Each row is where one point has got to under a steady rotation. How many ticks took it there?
The counts run from 0 to 188.
[ 0.78 -1.28 -2.68  2.23 -0.74  1.03 -0.86 -1.03  0.13 -2.73 -1.28  0.68
  1.25  2.84 -2.05 -3.03  4.25 -3.24 -0.15 -0.48  2.28  3.92 -1.51  1.47
 -1.55 -0.84  0.91  0.92 -1.73  1.52  3.94  1.77 -1.49 -1.63] => 1
[ 0.58  1.41 -0.45  0.50 -0.78  0.51  0.64 -1.26  5.80  2.12  3.69  0.15
 -1.37  0.84 -2.30 -2.57 -0.92  2.61 -1.11 -1.22  0.04 -2.90  1.70  3.15
 -0.47  1.54 -0.43  2.72 -2.12 -1.58  2.23  0.78  1.59 -0.05] => 88
[ 2.54 -3.35  2.11 -1.49  1.04  2.88 -1.45  0.15 -1.30  0.06  3.36  0.80
  0.02  1.65  1.30 -1.52 -0.28  1.82  3.52  1.42 -0.97 -2.73  3.06  0.90
  0.18  0.75 -1.76  2.42 -4.48 -1.93  0.48  1.33 -0.11 -2.42] => 71
[-1.50  0.52 -0.71  0.55 -1.62 -0.35  1.65 -4.11  4.16  3.37  0.28 -0.05
 -2.02  1.51 -0.49  1.44 -2.52  3.24 -1.62 -2.44  1.66 -2.82  3.06  1.91
 -0.40  0.13  1.27  0.78 -1.04 -0.47 -0.91 -0.45  2.06  0.34] => 93
[ 2.85 -0.44  0.62 -2.78  0.68  0.82  4.43 -2.65 -0.05  1.20 -2.84  1.87
  0.73 -1.79  1.82 -1.64  2.86 -0.66  0.51  1.80 -0.37  0.58 -3.44 -0.03
 -2.17  1.98  0.28  1.07 -1.27 -0.87  1.49 -0.65 -0.78 -4.05] => 143
[ 1.73 -0.98  0.79 -0.55 -1.62 -0.14  4.14  1.98  0.16  2.16 -0.29  3.35
 -1.67 -2.70  0.60 -0.37  3.42 -0.08  1.66  1.42  1.11 -1.53 -4.16  2.85
 -0.62  5.92  0.85 -2.75  0.36  0.05  0.90 -0.12 -0.87 -1.63] => 152
[-1.12 -1.33 -2.01  0.34  0.13  0.82 -2.43  0.76  1.08 -1.10 -2.10  0.26
  3.48  3.37  0.48 -1.52  1.62 -3.92  1.87 -0.94  1.34  2.49 -2.43  3.02
 -0.15 -1.04 -0.73  3.07  1.90  1.58  3.25  0.82  1.29 -3.03] => 120
[ 2.74  2.10  1.28 -2.19 -0.61  0.93  3.71 -1.78 -0.27 -2.25 -2.84  2.37
  0.63 -0.30  1.18 -2.27  4.52 -2.35 -2.55 -0.16  1.65  2.63 -2.27 -0.03
 -4.17  0.44 -0.83  1.28  1.78 -1.78  0.60  0.11  0.46 -0.49] => 138
[ 0.66  0.46  0.63 -3.84  0.19 -1.95  3.58 -2.01 -1.25 -0.89 -3.66  2.12
 -1.83  1.85  1.94  1.51  2.38 -0.36  0.47 -1.61  0.65  1.19 -2.36 -1.62
 -2.06 -0.07  3.08 -0.80  1.74 -3.69 -1.98  1.06  2.23  0.18] => 20
[-2.19 -5.30 -2.24  1.24  0.00  0.11  3.98  0.31 -1.08  1.26  1.00 -0.53
  0.62 -3.06 -0.52  0.32 -2.91  2.96  4.17  2.06  1.68 -2.49 -0.69  0.33
 -0.93  1.56 -0.94 -2.14  0.48  0.97  2.27 -1.56  0.18  2.48] => 46
[ 0.08 -2.78 -1.11  0.68 -1.15  0.33  4.18  0.93  0.13  0.86  0.75  1.50
 -0.71 -4.82 -1.33  0.01 -0.01  0.88  4.46  1.24  0.82 -2.19 -3.69  1.77
  2.28  4.08  2.83 -0.96 -0.18  0.14  0.65  0.62  0.82 -1.14] => 159
[ 2.03 -1.07  0.66  2.08 -1.60  0.41  4.82 -0.22 -3.01 -1.00 -3.71  0.63
 -1.70 -1.04 -1.14  2.43 -0.44 -0.64  1.40 -1.30  1.00 -0.08 -4.08 -0.46
 -1.13  4.35  1.44 -2.73  0.78 -0.88 -0.95  2.22  1.76  0.95] => 156
[-0.27 -0.69 -0.64 -4.84  0.49 -2.13  1.96 -0.80  1.20  0.32 -1.72  4.98
 -1.13  2.06  2.65 -1.37  4.02  0.85  1.77 -0.36  0.84  1.21 -2.59  0.96
  0.24 -1.12  2.95 -0.66  1.86 -1.39  1.87  0.69  0.94 -1.89] => 15
[ 0.47  0.70 -3.61  2.12 -2.59 -0.15 -0.93  0.69  4.23  3.32  1.06 -0.77
  0.40  4.15  2.58  1.78  0.81 -1.52 -1.31 -0.72  2.59 -1.66  0.16  4.30
 -0.01  0.45  1.95 -0.43  0.92  1.92  1.25 -2.83  0.47 -2.51] => 104
[-3.68 -0.78 -0.33 -2.37  0.51 -0.16  0.53  0.09  1.66 -0.40 -0.43  4.20
  1.66  0.38  1.56 -3.37  3.81 -1.61  0.96 -1.11  2.54  1.33 -0.98  3.49
 -0.55 -1.71 -0.75  1.79  3.73  0.22  3.00 -0.54 -0.22 -1.21] => 128
[ 2.58 -1.68  0.70  0.50 -0.80  4.19  1.41 -1.45 -3.96 -2.86  2.86 -1.97
  0.37 -0.31  0.68  0.30  0.10  0.53  2.75  2.83  3.28 -0.92  3.77 -0.87
 -0.35 -2.11 -0.28 -1.26 -0.29 -1.75 -1.38 -1.06 -0.71  3.03] => 59
[-1.88 -0.71  1.43 -2.14 -0.22 -2.24  4.14 -0.88 -0.07  1.58 -0.17  1.40
 -2.52 -2.11  0.83  3.00  1.95 -1.84  2.13 -1.06  0.29 -0.19 -2.24 -0.89
 -3.47  2.53  2.09 -1.38  0.43 -4.23 -2.86 -0.13  0.07  1.79] => 28
[ 3.36  0.06  0.67  2.13 -1.86  1.16  4.55 -0.20 -1.93 -1.69 -2.03  0.02
 -1.08 -2.20 -2.08  1.13  0.20 -2.12  1.54  0.25  0.90  0.40 -4.50 -0.52
 -1.28  4.50  1.14 -1.04  0.01 -1.21 -1.73  1.79  1.01  0.80] => 155
[ 2.66 -1.66 -2.55  1.21 -1.06  0.92  3.59  1.49  0.33 -0.97  0.85 -0.17
  0.70 -4.50 -1.64 -0.33  0.16  0.07  3.29  1.45  0.91 -0.95 -4.33  1.31
  1.73  4.68  1.60 -0.09 -1.07 -0.75  1.21  0.39  1.15 -0.50] => 160
[-0.15 -3.91 -2.24  0.48  0.27  1.08  0.81  3.54  0.03 -1.70  4.26  2.27
  0.91 -2.02  2.97 -0.64  0.60  1.41  1.42  0.39  2.78 -1.77  3.31  0.55
  0.86  0.86  0.42 -1.10 -0.58 -0.92  0.90 -4.12  1.56  1.91] => 176
[-2.75 -1.97 -2.94  1.22 -1.17 -0.62 -2.34 -0.72  2.51  3.51  1.07 -0.36
  1.47  2.60  1.54  1.67  0.66 -2.97  3.02 -0.86  2.25 -0.49  0.06  4.11
  0.43 -0.54  2.24  1.16  0.84  1.83  0.16 -1.57 -1.32 -3.58] => 111
[-2.59 -2.39 -1.91  1.61 -1.83 -0.31 -1.47 -0.64  1.39  3.82 -1.45 -0.14
  1.08  4.24  2.05  2.97 -0.19 -1.53  1.76 -2.40  2.10 -0.63  0.48  3.51
  0.31 -0.58  1.62  0.24  1.55  2.17  0.06 -0.96 -0.11 -3.37] => 110
[-3.06 -4.64 -0.65  1.49 -0.08 -0.53  4.17  0.41 -1.39  0.03 -0.92 -0.54
 -0.54 -1.64 -0.24  2.07 -3.00  2.77  2.50  0.11  1.93 -1.32 -0.84  0.26
 -1.87  1.33 -0.98 -3.58  1.78  0.85  1.62 -1.05  1.16  3.51] => 45
[-1.20 -3.97 -1.42  0.07 -0.23 -1.49  4.07  3.30  0.43  1.94  0.16  1.38
  0.23 -3.09  1.67  0.83 -1.03  0.75  2.51  0.35 -0.23 -2.11 -3.68  1.54
 -2.33  3.91 -0.86 -2.57  0.73 -0.15  3.29 -0.94  1.13  1.41] => 39
[ 0.10  1.36  2.68 -2.06 -0.73  0.03  4.05 -2.07 -1.46 -0.55 -3.10  3.26
 -1.02 -0.02  1.76 -0.82  4.03 -1.80 -3.02 -1.18  2.09  1.89 -1.20  0.43
 -3.97  0.39 -0.57 -0.66  2.48 -1.65 -0.89  0.01  0.04  0.14] => 139
[ 2.69 -2.47  1.50 -0.76 -0.29  2.95 -0.37  1.63 -2.14 -0.38  5.15  0.69
  0.43  0.46  2.92 -1.26  1.61  1.98  2.83  2.72  1.13 -2.91  3.57  2.13
  0.39 -0.57 -0.78 -0.13 -1.25 -0.79  0.44 -0.95 -1.38  0.04] => 64
[ 1.19  3.44 -2.56  2.63 -3.16  0.18  0.48 -1.33  4.48  2.25  0.53 -1.28
 -1.16  3.77  0.52  1.00 -0.32 -0.15 -4.06 -2.23  2.86 -1.57  2.03  3.27
 -1.19  0.21  1.18 -0.26  1.32 -0.07  0.37 -1.68  1.52  1.17] => 98
[ 0.32 -5.20 -2.73  0.22  0.76  0.29  1.24  3.50 -0.88 -1.70  1.39  2.33
  1.95 -1.42  4.03  1.04 -0.88  3.13  0.98 -0.47  2.19 -0.98  2.13 -0.05
  0.77  0.90  0.10 -1.50 -0.22 -0.36  1.47 -3.51  3.22  0.34] => 175
[ 4.53 -2.09  1.73 -0.38  0.18  2.94 -1.65  1.43 -1.39 -1.75  3.18  0.28
  0.81  2.89  0.62 -1.28  0.61  1.00  1.36  0.52 -1.28 -1.77  1.68  1.69
 -0.41  0.86 -2.44  2.47 -3.44 -2.17  1.34  2.35  1.18 -2.41] => 72
[ 2.60  2.86 -1.09  1.18 -1.21  1.43  0.68 -2.13  4.68  0.69  2.76 -1.65
 -0.74  0.90 -3.23 -2.29 -1.18  0.97 -2.00 -0.50  0.37 -1.52  1.77  2.45
 -0.69  1.25 -0.64  3.48 -2.55 -2.53  1.69  1.26  1.39  0.63] => 89
[-3.09 -2.22  0.92 -3.49  1.95 -0.36  3.43 -3.09  0.19  1.31 -2.76  4.43
 -0.01 -0.62  2.66 -1.80  3.02  0.38  0.28 -0.92  2.06  0.84 -0.60  1.57
 -2.06 -1.31 -0.10  1.21  2.48  0.01  1.24 -0.59 -0.40 -1.82] => 134
[ 3.14 -1.83 -2.23  1.60 -0.05  2.57  0.54  1.45 -1.38 -4.65  3.50 -0.35
  1.77 -1.58  0.18 -0.92  0.68 -0.95  0.99  0.95  2.66  0.59  3.42 -2.33
 -1.55 -0.12 -0.65  0.42 -2.41 -1.55 -0.67 -2.86  1.74  3.23] => 178
[ 1.45 -2.71 -2.27  1.57 -0.22  2.33  0.85  2.31  0.05 -3.08  5.19  1.13
  1.90 -2.87  1.75 -1.57  1.10 -0.28  1.31  1.14  2.90 -1.20  3.32 -0.48
 -0.15  0.58  0.20 -0.20 -1.45 -1.55  0.19 -3.26  1.14  2.55] => 177
[-0.44 -4.27  4.22 -0.02 -0.09  1.69 -1.35  0.03 -3.42  0.61  1.77  2.49
 -1.86  2.13  2.58  0.89 -0.35  3.14  2.46 -1.18  0.39 -2.41  4.33  1.13
 -0.85 -0.62 -0.93 -0.65 -0.89 -1.06 -2.11  1.05  0.29 -0.24] => 69
[ 0.83 -0.77 -0.75 -4.84  1.29 -1.76  3.58 -0.74  1.77  1.74  1.03  1.89
 -0.65 -2.17  1.66 -0.36  3.09 -0.97  3.46  1.16 -0.01 -0.51 -3.10  0.18
 -1.00  1.96  2.51  1.28 -1.00 -3.33 -0.14 -0.30 -0.01 -2.50] => 23
[ 2.60 -1.74  1.46 -0.48 -0.12  1.10  5.26 -2.55 -2.33  1.17 -4.19 -0.13
 -1.07 -1.65 -0.65  1.07  0.78 -0.18  1.67  0.23  0.39  0.37 -3.42 -1.21
 -2.14  3.66  1.02 -0.11 -1.70 -0.27 -1.27  1.47  0.34 -2.55] => 149
[ 0.29 -2.99 -0.53  0.93 -0.16 -0.92  4.75 -0.34 -0.74 -0.12 -1.11 -2.49
  0.12 -2.23 -1.63  2.81 -1.67 -2.40  2.69  0.19 -0.33 -0.17 -3.52 -2.03
 -3.88  3.27 -0.11 -0.46 -1.48 -2.65 -0.88  0.80  1.28  1.89] => 36
[-1.53 -0.05  3.12 -1.89 -0.22  0.41  4.61 -3.33 -1.12  1.58 -2.81  3.95
 -1.71 -1.10  1.69  0.04  3.95 -0.88 -0.71 -1.03  1.76  1.41 -0.62  0.39
 -3.58  0.14  0.32 -1.27  2.53 -1.67 -1.91 -0.37 -1.08 -0.06] => 140
[-2.29 -1.15  0.11 -3.97  1.43  0.48  3.03 -3.19  1.11  1.80 -0.95  4.21
  0.61 -1.96  1.73 -3.06  3.97 -0.47  1.59  0.47  1.53  0.88 -0.55  1.43
 -1.33 -0.60  0.12  1.86  1.50 -1.16  1.72 -1.67 -0.92 -2.76] => 135
[ 2.70 -2.82 -1.56  1.76 -0.20  2.12  0.82  0.70 -2.71 -5.04  0.98 -0.10
  1.28 -0.13  1.53  0.26 -0.25 -0.51 -0.29 -0.83  2.50  1.41  3.27 -3.10
 -2.53 -0.02 -0.68 -0.44 -2.22 -1.71 -1.46 -2.49  2.42  3.44] => 179
[-1.64  0.91 -0.04 -1.99 -0.32 -0.12  1.70 -4.13 -0.28 -1.69 -0.55  2.24
 -2.18  0.29 -2.35 -2.08  5.23 -1.98  2.80 -0.39  2.99  3.13 -0.27 -0.21
 -1.15 -2.76  2.94  0.27  1.12 -1.64 -1.23  1.88 -0.93  0.75] => 11
[ 1.83 -0.13  1.70 -0.46 -1.18  0.71  5.24 -3.85 -1.47  1.04 -2.27  0.60
 -2.09 -2.64 -1.25  0.83  2.03 -2.16  2.29  0.95  1.07  0.37 -2.46 -1.12
 -3.05  3.07  1.26 -0.28 -1.01 -1.20 -2.77  1.17 -1.85 -0.69] => 148
[-0.85 -2.12  0.70 -2.54  0.40 -1.79  4.75 -2.02 -0.05  2.21 -0.18 -0.15
 -1.20 -2.82  0.28  2.61  0.73 -1.79  4.13  0.33 -0.31 -0.57 -2.42 -1.67
 -3.36  2.87  1.97 -0.51 -1.07 -3.56 -2.18 -0.53  0.25 -0.40] => 29
[ 3.47 -0.97 -1.54  2.28 -1.38  1.16  3.46  2.70 -0.54 -3.25 -0.20 -0.41
  1.01 -3.19 -1.96 -0.01 -0.01 -0.48  2.00  0.88  1.59 -0.79 -4.91  0.61
  0.75  4.36  1.27 -0.69  0.35 -0.99  1.21  0.96  2.62  0.92] => 161
[-1.81 -2.79 -2.48  0.17  1.16  0.92 -1.74 -1.35  0.77  0.34 -1.31 -0.15
  4.12  2.00 -0.70 -0.72  1.24 -4.00  4.04 -0.05  1.12  2.01 -1.17  1.96
  0.69 -1.33 -0.04  3.87  0.42  1.56  2.49  1.28  0.08 -4.09] => 119
[-1.14 -3.34 -1.56  1.42 -0.58 -0.92  3.97  3.01  1.10  1.28  2.35  0.61
  0.72 -4.28 -0.82 -0.28 -0.24 -0.45  3.61  1.38  0.45 -1.95 -2.65  1.79
 -1.94  3.88 -0.70 -1.61  0.08 -0.14  3.14 -0.96 -0.31  2.70] => 40
[-1.03 -1.12  0.90 -4.91  0.25 -2.99  3.66 -1.79 -0.10  1.33 -2.38  3.13
 -2.19  0.36  3.09  1.59  3.10  0.71  1.52 -1.95  0.40  0.28 -2.08 -0.62
 -2.11  0.30  3.24 -1.53  1.39 -3.08 -1.58  0.18  1.33 -0.96] => 21
[-4.26 -2.58 -0.16  0.88 -0.79 -0.69  0.29 -3.75 -0.68 -0.66 -2.22  3.14
 -1.69  1.93 -1.71 -1.29  3.51 -1.14  1.72 -2.62  2.95  3.13  0.93  1.27
 -0.95 -2.34  2.13 -1.23  1.25  1.15  0.31  1.51 -2.01  0.43] => 4
[ 2.49  1.10  1.59 -0.69 -1.14  0.18  3.96  0.94 -0.32  0.65 -1.93  3.51
 -0.86 -0.46  1.99 -1.37  5.12 -1.34 -2.35  0.02  1.03  0.59 -3.40  1.74
 -2.73  3.46 -0.15 -1.92  1.18 -0.53  0.84 -0.38 -0.99 -1.48] => 145
[-2.26 -1.28  1.67 -3.07  1.44 -0.02  2.56 -3.33 -1.04 -0.42 -4.77  3.89
  0.41  1.14  1.90 -0.67  2.05 -0.17 -0.47 -2.10  2.09  2.29 -1.08  0.53
 -2.56 -1.95 -1.00  0.93  3.24 -0.82  0.09  0.21  0.91 -1.32] => 133
[-0.06 -1.91 -1.96  2.93 -0.95  1.80  3.02  0.76 -0.86 -3.59  2.51  0.24
 -0.02 -4.11 -0.63  0.56 -0.43 -0.59  2.50 -0.16  3.78 -0.07  2.14 -1.01
  0.27  0.78  1.88 -0.98  0.49 -2.16 -2.00 -1.78  2.43  4.27] => 171
[ 3.90  0.03  0.82 -2.02 -0.35  0.70  4.01 -0.20 -0.43  0.46 -3.13  2.35
 -0.32 -0.46  2.11 -1.47  4.00 -0.40 -1.00  0.62  0.31  0.48 -3.93  1.43
 -2.67  3.23 -0.55 -0.20 -0.21 -0.08  2.06  0.00 -0.27 -3.37] => 144
[ 0.56  0.53  0.04 -3.19  1.63  0.89  3.00 -3.25  1.69  0.23 -0.68  2.79
  1.93 -2.29  0.83 -3.64  4.89 -1.66  0.34  1.61  1.33  1.38 -1.54  1.88
 -1.82 -0.16 -0.43  2.47  0.35 -1.08  1.57 -0.53 -1.15 -2.62] => 136
